In the rows, zero is written as 128.
Each path is a new rotation, seen through one point. The rows after it are directions, each followed by how far the rotation turns it, in degrees a step (0 if it stays put).
Each turn is a multiple of 5 degrees from 10 to 175, or 0.
Each row of a path follows its step; steps can be skipped.
Rotation 1:
step 5: 133 135 106 83 155 166 123 129 97 121 92 102 116 147 148 161 178 123 90 120 128 133 113 112 154 120 110 100 93 118 111 134 144 122 134 177 132 143 103 143 136 155 112 85 167 114 112 144 138 139 115 137 132 106 136 130 140 113 125
step 6: 106 124 83 107 160 118 136 131 149 138 128 142 117 113 106 136 113 79 139 128 127 139 177 128 113 105 110 99 110 113 122 133 141 89 113 115 96 123 103 87 142 136 149 130 135 144 156 97 129 117 138 112 168 106 128 154 124 76 143
step 7: 130 107 115 132 148 133 99 158 95 88 127 137 136 151 141 149 132 151 98 158 147 125 124 147 142 151 128 106 114 118 150 94 102 97 110 112 76 116 125 107 125 134 117 111 114 154 93 101 132 141 118 114 116 139 156 72 103 114 161
step 10: 152 110 107 125 171 158 138 115 127 120 116 103 99 155 165 170 121 139 97 123 140 123 108 106 158 104 135 136 154 131 151 133 101 116 158 148 107 117 103 92 145 111 153 109 146 121 120 86 121 138 144 127 118 88 148 93 122 100 139
step 12: 153 106 155 103 163 117 118 139 109 126 129 134 127 110 119 113 143 162 157 116 155 119 101 146 110 127 109 98 115 112 119 90 139 132 93 113 116 109 118 96 145 150 148 93 131 162 125 100 122 142 104 165 103 115 182 105 162 116 127
step 13: 143 91 143 129 173 109 130 144 109 131 122 106 138 138 136 160 111 92 118 100 126 112 152 120 155 162 109 154 114 149 108 137 95 140 152 135 146 160 137 81 161 115 119 129 143 136 115 75 131 171 123 148 140 100 101 127 128 127 133
step 14: 141 156 112 117 118 151 96 121 105 137 124 123 107 107 104 110 138 122 134 127 149 145 138 109 124 170 157 128 115 152 129 99 163 123 150 118 99 129 138 155 144 113 130 90 167 151 103 113 119 158 188 126 155 105 134 114 156 87 145
step 15: 155 110 126 116 186 118 163 128 127 129 111 124 85 135 111 117 154 113 130 118 134 135 155 129 144 113 146 75 142 107 132 117 127 160 141 128 121 137 111 99 129 103 142 110 134 147 118 108 113 75 136 165 85 131 129 83 129 102 120
step 16: 119 89 122 117 142 105 122 151 75 100 93 97 163 126 94 120 139 115 100 130 142 102 125 167 136 135 135 118 115 126 111 159 130 137 125 141 122 165 139 105 174 127 131 105 130 113 128 112 142 128 169 116 140 113 152 157 128 133 177
132 125 133 136 132 133 127 131 127 113 131 128 126 127 133 122 140 145 129 134 127 132 126 123 123 137 129 126 122 128 134 125 135 125 122 126 125 126 127 136 135 128 129 133 123 128 127 123 120 122 123 118 131 120 123 128 140 124 125 -> 145
131 123 121 134 130 128 130 135 122 120 126 129 129 134 131 124 118 115 132 123 136 126 130 128 110 133 127 127 127 135 125 135 127 124 135 132 137 131 120 135 134 121 126 136 123 129 138 130 133 124 132 129 135 127 131 133 127 126 125 -> 145
121 133 125 127 126 135 131 131 128 132 117 124 118 124 125 124 133 137 138 126 135 130 133 130 127 125 130 122 112 133 130 120 127 129 136 136 126 129 133 133 124 121 126 121 133 132 134 134 132 123 118 134 127 135 128 126 128 137 119 -> 110
125 120 122 116 122 127 127 130 124 125 119 120 129 132 134 128 132 129 128 136 138 133 133 124 128 114 130 127 134 114 126 138 130 119 121 129 129 130 135 127 121 131 134 125 123 130 134 122 123 119 131 129 131 121 133 132 129 134 125 -> 70
130 128 134 128 129 130 128 136 131 136 128 135 132 129 138 113 128 132 131 133 124 128 137 124 120 130 121 131 132 131 121 134 126 120 130 125 133 134 141 129 123 129 118 123 129 131 126 117 134 140 127 127 126 130 128 117 128 127 128 -> 70
